One vector is turned by the same rotation once a step. Each row is the vector after some number of steps, and that number follows the row.
The counts run from 0 to 248.
[117  90 101  69 105 185 127 113 118 134  87 177 111 108 110 158 134 161
 113 106 150 129 111 112 129 139 150 179 156 125 144  70 142 136 122 132
 128 135 141  89  90 145 139] => 15
[ 99 125 168 133 163 141 161 146 170  70  88 153 157 105 111 143  99 163
  55 114  80 128 120  97 139 124 147 151 124 139  89 169 160 160 115 124
  97 135 139  73 154 137 110] => 211
[155 132 151 183 153  76 146 136 118 132 152 104 156 136 165 115 129 115
 108 116 126 136 131 136 137  83 111  67 147 129 162 178 120 148 156 138
 125 131 129 145 145  84  99] => 233
[133 129 136 170 143 126 122  90 145 113 127 121 148 116 163  72 163 146
  75 109 169  78 118 130 123 131  68 113  92  94 156 213 121 128 132 136
 129 149 112 132 151 118 114] => 225
[ 91 109 175 151 137  89 147 150 144 133 166 118 149 155  83 151 156  89
 119 172 141 142 128 168 141  81 151 104 116  89 130 135 128 132  96 167
 145  90 123 175 131 102 125] => 125
[154 130 125 176 137 106 136 147 176 138 168 126 134 105 128 104 124  93
 130 150 130  87 127 147 126 109 111 106 147  93  75 207 140 157 160 183
 104 169 133 128 131 149 115] => 237
[140  61 127  95 120 108 133  98 120 149  78 126 137 146 167 124 118 150
 158 110 148 111 133  94 136 103 158 121 153 168 152  75 127 136 142 127
 162 136 135  75  70 130 121] => 26
[133 147 107 149 147 129 108  76 110 110 120 115 128 167 170  56 138 163
 105 140 127 126 154 118  98 135 102 129  58 117 158 146  90  93 138  68
 137  76 108 154 150 115 146] => 59
[ 73 143 119 115 122 157 112 105 100 157  75 147 152 132 106 152 148 160
 113 115 158 122 144 122 149 111 147 155 125 101 163 112 108 144  56 160
 168 127 137 141 106 110  95] => 138
[100  74  99 122 152 121  86 108 123 153  91 135  85 113 145 138 139 163
 120 131 122  66 147 122 146 123 149 161 120 120 112 106 122 162 156 150
 118 180  97 119  78 156 119] => 22
[101  79 146 104 148 116  84  97 113 150 167 120  77 129 152 140 156 136
 108 136 139  70 132 185 150 113 133 121 155 112 144 102 111 178 172 126
 119 138  94 136 124 183 122] => 156
[130 156 127 149  84 140  88 117  66 180 110 129 107 135 118 116 121 152
 151 127 131  84 128  57 142 140 106 145 134 159 173  98 103 123 113  92
 125 145 152 131 100 134  98] => 31
[142 188 156 155 136 136 135 148 103  95 162  97 143 133 136  93 117 133
  88 116 131 111 113 130 117 113  78  94 146 141 156 172 114 136 124  97
 108 116 160 163 194 118  87] => 78
[146 149 153 135 140 135 126 164 132 108 129 102 144 154 114  96  52 149
 133 134  55 175 138  93  94 132 125 111 124 143  71 125 140 163 123  67
 118 109 159  92 107 148 120] => 200
[145 160 105 103 113 158 102  99  79 145 116 162  82 152 136 116  87 152
 161 154 121 121 117  80 133 146 142 165 133 151  86 115 118 143 131 106
 129 173 148  74 130 176 132] => 42
[117 184 162 140 148 152 150 146 121  72 116 141 153 114 100 121  88 153
  81 105  93 144 119  93 119 128 121 148 119 138 159 121 129 102  82  88
 115 119 161 111 174 103 104] => 212
[126  88 148 128 118 146 125 116 153 151 167 120 127 169 104 111 159 114
 132 125 170 130 107 146  96 129  91 157 138  63 172  67 131 114  92 129
 128  84 124 139 108 161 104] => 5
[135 153 171 124 120 146 166 150 129  90  98 143 161 129 108 141  83 140
 117 102 131 118 100  95 138 113 129 139 161 120 115 165 127 143  82 165
 109 139 164  58 145 128  88] => 84
[134  81 158 100 137 124 151 100 149 133 126 117 166 160 120 137 149  98
 136 122 159 165 138 160 126  81 159 133 134  92 162 102 133 109  85 159
 163  81 151 109 116 106 141] => 133
[134 210 128 121 105 164 106 123  89 134 140 143  88 142 145 103 104 147
 102 137 116 116 109 111 134 165  88 145 139 111 108 150 136 121 111  75
 128 137 157 149 155 157 126] => 197
[147  96 148 107 125 117 124 115 153 103 148 138 127 126 201 123 106 112
  94 120 119 116 110 171  94 121 103 134 143  96 103 161 148 129 188  91
 128 118 116 108 162 164 156] => 75
[141  95 118 143 132 119 156 102 176 113 132 141 124 104 163 129 153  98
 117 141 173 112 120 141 109 146 109 131 110  73 116 176 132 109 165 198
 110 150  98 113 126 121 156] => 102
[ 98 178 147 110 142 155 119  89 112 102  88 140 125 130 132 126  84 148
  93 146 101  95 143  77  77 133 117 136 108 116  99 151 136 153 110  56
 111 133 127 100 174 170  93] => 204
[143 106 134 154 158 120 128 108 145 103 119 146 156 127 133  96 126 125
 106 138 175 111 115 110 121 117 111 145 105 110 119 203 119 142 100 197
 117 154 136  73 124 123  79] => 91
[120  68  96  99 157 126 124 162 156 139 122 102 130 114 135 153 155 144
 129 115 140 156 137 173 134 103 149 135 126 115 130  84 130 139 145 167
 147 117  94 146  66 114 159] => 141
[ 92 157 139 154 115 144 132 172 130 150 122 138 129 130  48 169 125 132
 126 128 123 156  97 110 124 150 145 166 124  81 117  84 146 137  71 162
 122 110 137 153  89 102 127] => 131
[120 104 123 157 135 128 160 142 186 123  90 152 167  72 133 174 116 135
 120 131 127  94 152 110 120 138 145 144 118 112  89 189 153 144 145 204
 136 175 112 100 101 106 149] => 103
[ 75 115 143 132 139 104 117 128 127 140  76 139 101 118 138 154 108 183
  90 163  75  94 160  80 181 126 186 134 109 171 101 154 132 128 142  99
 147 132 127 131 105 125 143] => 184
[151 145 148 164 134 113 112 129 153 104  50 114 169 145 137 108  56 162
 111 116  83 142 175  80  71 145 129 131  73 134 126 139 123 157 130  92
 143 101 147  81  96 106 108] => 65
[144 174 112 162 150 146 128 111 119 137 116 125 148 138  83 119 116  97
 178 148 155 135 121  86  95 132 128 133 121 106 115 149 127 155  74 194
 150 151 151  95 127 110  82] => 246
[151 124 135 174 116 137 126 180 109 153 158 129 111 149 134 124 140 169
 120 120 131 107 110 103 166 134 110 153 132 128 185  66 125  92 120 102
 105 149 143 195  54 118 128] => 24
[111  99 165 135 124 109 138 157 121 125 186 136 101 143 128 157 149 126
  92 164 121 105 110 137 166 120 136 148 166 144 127  72 133 110 155  93
  81 126 113 163 129 177 140] => 163
[108 161 115 116 106 112 160 127 130 147 114 133 155  80 113 205  92  89
 145 133 113 159 139 133 124 154 158  67 167 131  94 138 159 165 155 139
 154 150 135 128 148 105 155] => 115
[ 69 121 132 113 157 124 115 127 119 140 121 150 113 130 129 154 182 164
  77 123 144 132 120 172 186  88 167 135 125  99 156 128 141 142 101 161
 165 120 123 183 110 106 127] => 137
[114 156 115 119 158 142 166 126 113  80 116 133 135  67 101 170 112 138
 118 120 121 179 141 124 132 119 138 102 137 162 114 153 111 167 148 156
 101 147 115  91 191 134 115] => 88
[ 92 109 114 125 120 117 107 125 123 159  85 100 132  94 101 165 119 152
 139 103 125 110 180 117 110 117 136 107 121 152 172  49 117 181 105 116
 139 117 112 148  87 115  98] => 146
[139 129 112 133 116 169 138 110 140 102  94 133 125 138 136 111  88 168
 133 158 102 176 138  88  64 154 142 144  93 136  95  99 144  98 149  80
 113 135 123  95 110 152 170] => 54
